In the rows, zero is written as 128.
One turn moves every row onto another: examples first, then more rows asked
kuzu: [132 138 113 146 108  89 110 115 139 156 154 141]
Paku: [123 150 137 112 128  95 152 119 163 134 122 128]
bufa: [142 106 125 146 124 123 155  93 154 152 134 146]
gasit: [117 154 129 111 123  96 150 124 163 138 124 127]
vap: [136 108 119 132 124 125 154  89 155 161 140 132]
lagi: [123 133 125 152 115 122 125  94 160 140 152 155]
Ginom: [115 142 120 123 140 112 153 132 145 139 124 117]
tidu: [117 126 120 152 107 120 122  97 167 141 146 144]
vavev: [136 132 114 135 135 105 142 152 158 131 128 118]
gava: [159 127 120 144 116  92 150 117 132 173 141 136]
Vun: [130 134 126 156 122 110 123  93 164 142 160 150]
bube: [124 132 126 136 108 119 125  88 168 143 156 144]
laled: [147 140 112 140 107  92 113 116 153 156 164 142]
moruk: [123 149 135 109 128  98 147 120 167 137 120 127]
fuv: [159 116 105 136 123  99 142 117 139 174 148 131]
Besur: [120 122 124 146 121 119 115  93 166 141 143 149]
Vonal: [140 112 120 144 124 119 156  95 164 165 125 145]
fop: [139 140 129 123 121  90 137 141 174 125 126 131]
kiv: [139 109 120 139 122 124 161  97 156 164 135 141]
vozu: [141 142 115 146 116  90 114 114 139 156 155 154]
givez: [118 144 122 123 143 107 153 130 143 139 125 114]
sovug: [140 139 129 122 125  95 134 138 178 124 127 125]
fevoz: [137 137 115 134 135 107 139 149 158 132 132 112]
Tupi: [136 137 124 116 124  88 138 138 176 131 123 127]
Sedas: [138 103 123 143 113 118 157  94 160 158 129 137]
zimob: [156 118 117 144 134  92 150 102 142 172 145 142]
zim: [139 136 119 139 112  91 108 117 144 151 162 148]
gunot: [153 116 115 136 114  87 145 114 132 172 137 135]
fup: [115 144 121 125 133 113 154 133 148 136 130 110]
lolud: [139 137 124 146 113  91 110 114 135 148 159 141]
fuda: [117 128 124 141 115 122 124  93 168 144 149 152]
tul: [160 117 115 138 119  93 146 120 132 171 148 137]
kunip: [134 127 116 130 133 104 141 147 161 128 130 112]
nezu: [118 149 136 111 126  97 148 121 161 133 122 130]
gasi: [140 142 129 126 124  92 138 138 178 124 125 130]
sov: [160 115 116 139 126  91 144 112 133 168 138 146]
nid: [145 140 116 152 125  87 122 110 143 161 162 147]
fubu: [140 112 127 148 131 115 152  85 163 153 144 145]
pir: [135 136 113 136 139 104 138 150 159 131 130 116]
saro: [120 147 121 121 139 111 153 131 146 144 125 113]

fop -> nezu
gunot -> kuzu
lolud -> Besur
Where do these go?
moruk -> saro
fubu -> zimob
laled -> bube
gasi -> Paku
sov -> vozu
Tupi -> gasit
fuda -> kiv

One turn moves every row onto another: examples first, then more rows asked
pugo: [159 139 159 124 157 128 116 135 124 123 137 103 123 123 114 135 135 135
 124 135 117 122  95 136 129 136 109 104 141 113 128 165 143 137 120  99
  93 145  95 138 140 152 121]
pefo: [150 130 136 112 136 140 106 137 123 118 138  96 120 135 126 137 137 122
 125 143 136 121  85 167 111 136 116  88 131 120 115 152 135 128 124 119
  86 133  81 121 154 141 117]
moteg: [113 126 130 117 166 124 107 118 139 134 137 107 118 140 122 129 120 130
 123 145 140 142 114 144 143 103 121 114 130 105 116 167 138 151 163 139
 139 130  85 123 120 153 121]
tiro: [146 168 141 120 163 135 122 115 123 139 147 119 135 154 134 123 121 150
 120 135 154 123  86 120 146 106 131  93 121 123 129 158 129 164 141  99
 124 128 119 167 157 140  92]
mopu: [137 131 163 132 126 119 127 123 129 113 113 125 121 147 128 113 131 131
 142 112 132 130 104 115 142 116 124 119 122 108 141 138 102 115 121 125
 123 134 107 115 144 109  83]
vofir: [132 158 156 114 172 139 135 124 114 111 146 126 124 140 141 136 127 127
 120 127 159 153 126 129 143 103 118  84 123 133 118 164 151 156 145 122
 139 122 114 127 152 151  92]
vor: [135 139 107 119 125 139 117 127 137 102 135 120 135 149 105 120 122 126
 151 112 137 139 102 139 145 133 152 107 115 144  85 163 133 120 131 122
 120 120 135 130 173 106 108]
bige: [146 145 152 104 143 121 132 129 131 110 119 108 124 124 130 133 103 129
 103 137 161 167 122 145 122 111 128 109 109 124 123 148 115 129 144 121
 130 107 100 110 150 134  74]
luza: [145 144 113 123 136 120 124 136 133 118 145  98 132 132 116 116 114 136
 149 105 134 138 115 122 142 125 141 118 111 143  88 170 156 143 141 101
 123 129 138 144 150 133  97]
Nupap: [134 142 105 136 131 140 127 130 143  98 140 119 147 140 113 122 123 126
 145 111 139 131  93 136 138 132 148 107 114 148  93 155 128 123 143 121
 117 115 136 129 176 104 105]
goz: [115 125 136 127 160 136 111 116 136 110 135 129 131 152 105 144 129 130
 126 143 118 130  99 130 148 118 124 121 147  93 116 141 131 134 136 158
 129 119  97 116 157 133 130]
Pado: [138 174 133 136 140 145 101 126 152 134 142 107 137 158 108 127 126 133
 129 121 162 133  80 149 149 118 149  89 123 136 123 120 126 118 119 123
 129 111  95 141 170 124 116]
Ginoz: [131 155 125 120 131 162 114 126 147 119 128 103 130 127 143 135 114 113
 106 110 159 129 115 160 118 127 135 109 121 138 113 156 118 141 150 133
 127 134 131 130 115 112  76]
fibo: [134 156 148 139 137 151 113 114 139 124 126 124 138 132 136 163 122 119
 111 102 123 130 110 136 132 141 141 118 147 122 112 146 120 134 125 134
 122 143 139 137 123 115  73]
viviv: [143 143 112 119 142 117 125 127 131 114 136 106 126 146 114 114 113 131
 140 108 134 153 107 126 146 128 142 106 111 138  92 187 145 145 137  98
 128 132 140 147 141 132  91]
fugog: [138 150 148 134 136 152 110 114 145 118 126 125 132 141 131 144 119 132
 109  98 128 124 105 127 143 150 133 112 138 113 106 141 120 137 123 135
 108 139 145 131 122 122  73]
figig: [131 155 131 127 135 156 114 119 145 128 131 112 132 129 146 158 112 114
 111 111 139 134 114 159 123 129 137 108 139 139 107 152 117 136 147 136
 123 134 127 132 113 114  70]
Mafus: [143 169 131 118 165 139 117 113 120 132 141 126 128 155 132 121 124 149
 117 141 145 122  89 117 148 114 127  95 124 124 125 151 134 159 143  96
 129 135 121 171 156 139  98]
rik: [140 152 150 132 137 153 119 126 142 110 128 121 140 136 126 144 117 123
 103  98 125 129 108 126 136 148 136 119 139 116 114 139 122 135 118 133
 119 141 147 145 130 112  78]
mor: [139 158 137 114 126 121 109 131 123 127 146  97 112 136  98 138 111 131
  96 135 159 147  95 156 122 120 158 112 129 147 118 126 118 126 144 120
 115 100 105 116 141 134 117]
fakuf: [150 138 157 115 158 119 113 138 119 123 139 109 111 132 124 135 129 136
 123 137 124 133  92 132 136 142 120 111 141 107 124 159 148 133 111 105
  90 147  92 133 135 154 122]
ras: [154 135 139 114 143 145 110 137 130 118 134 101 125 120 120 136 137 120
 131 148 142 117  94 170 113 126 118  98 138 136 120 153 135 123 132 118
  96 130  83 113 156 135 132]
Ser: [120 148 161 144 142 146 116 129 140 108 145 126 120 154 121 127 146 114
 157  98 148 130 107 138 159 106 132  89 133 129 124 135 136 121 115 137
 136 123  99 113 150 121 110]
detaf: [135 169 126 133 141 152  96 124 156 124 145 107 127 153 104 130 124 133
 132 125 159 130  83 157 153 115 151  93 125 135 117 120 128 122 124 113
 131 111  96 145 160 125 117]
robof: [116 128 123 121 168 120 118 125 140 129 140 117 128 134 114 130 126 118
 119 152 137 140 113 141 130 102 127 119 127 103 116 157 144 149 166 141
 140 123  85 132 121 149 108]
Sebo: [109 124 135 131 157 134 117 126 141 120 142 135 134 143  93 139 135 127
 129 143 118 125 107 126 142 120 130 121 140  92 118 136 136 128 145 156
 125 122  93 127 150 130 120]
ref: [131 156 158 113 175 135 129 121 115 109 150 119 120 145 142 133 122 131
 128 125 163 153 123 134 136  91 118  89 126 139 120 162 140 158 143 121
 134 118 115 126 155 150  92]
faruv: [135 136 165 125 122 114 121 129 130 109 116 124 126 146 125 119 130 137
 138 111 138 126 106 105 140 117 129 115 126 109 148 142 104 117 118 121
 132 131 106 122 141 113  85]
pige: [142 144  97 133 127 135 122 138 136 105 142 106 140 145 112 121 120 131
 153 109 130 132 108 129 135 123 143 115 114 146  90 155 148 126 135 117
 117 116 137 128 170 116 104]
Dufe: [139 167 138 115 126 119 116 133 124 128 148 102 116 153 110 136 115 128
 103 139 158 149  99 156 120 123 160 110 136 147 119 117 114 123 144 121
 117 102 104 112 145 133 116]
Fanu: [143 140 130 109 143 143 112 140 126 115 140 107 110 133 132 135 134 125
 132 155 145 120  88 166 117 128 124 102 132 127 117 156 136 122 133 123
  89 128  79 107 152 133 128]
Veris: [155 129 158 113 146 125 106 134 116 122 135  98 119 128 123 136 137 129
 122 134 127 121  87 146 123 145 118  98 133 105 118 159 144 137 114 109
  91 148  88 139 149 152 112]
reke: [117 152 163 140 148 137 110 128 137 111 138 121 119 155 118 131 143 125
 156  97 150 133 109 129 156 106 131  92 133 130 128 135 133 118 111 136
 137 125 107 113 160 130 115]
Sesa: [123 125 118 125 162 129 103 119 144 115 141 131 139 145  99 136 136 124
 133 146 125 141 107 121 149 119 129 116 141  92 124 145 129 141 143 158
 132 123  95 116 145 132 119]
ridi: [138 142 120 134 146 113 126 130 138 122 142 104 141 132 120 113 112 133
 134 103 139 150 108 126 148 132 141 111 107 141  97 174 142 144 145  96
 127 135 138 156 141 132  93]
gozi: [125 124 119 111 167 123 102 121 146 128 145 116 130 136 109 131 125 125
 131 148 135 145 114 133 148 111 125 111 132 101 119 159 133 152 164 148
 138 124  89 124 126 146 111]
mib: [138 149 146 125 130 111 119 119  96 134 139 124 110 154 119 118 129 144
 116 126 125 113  88 108 132 123 137 121 136 128 140 140 109 144 144 110
 107 134 127 137 135 127 111]
narob: [139 154 125 122 135 156 105 116 147 123 125 111 130 134 150 138 114 116
 105 114 160 131 107 161 124 134 139 109 126 137  99 146 123 142 145 138
 120 129 132 120 114 122  73]
pezer: [137 156 156 124 128 106 121 125 103 137 144 125 108 156 125 127 132 146
 117 130 135 114  90 108 135 121 144 120 140 121 138 142 111 148 144 103
 110 136 125 135 134 132 103]
Kodi: [144 147 147  99 140 123 132 129 128 100 126 106 132 138 130 130 103 128
 107 138 164 166 124 141 119 108 132 104 116 131 127 145 112 127 142 122
 134 104  95 117 146 128  76]

Nupap -> moteg
faruv -> Dufe
Where do these go?
vor -> robof
Ser -> bige
Sesa -> figig

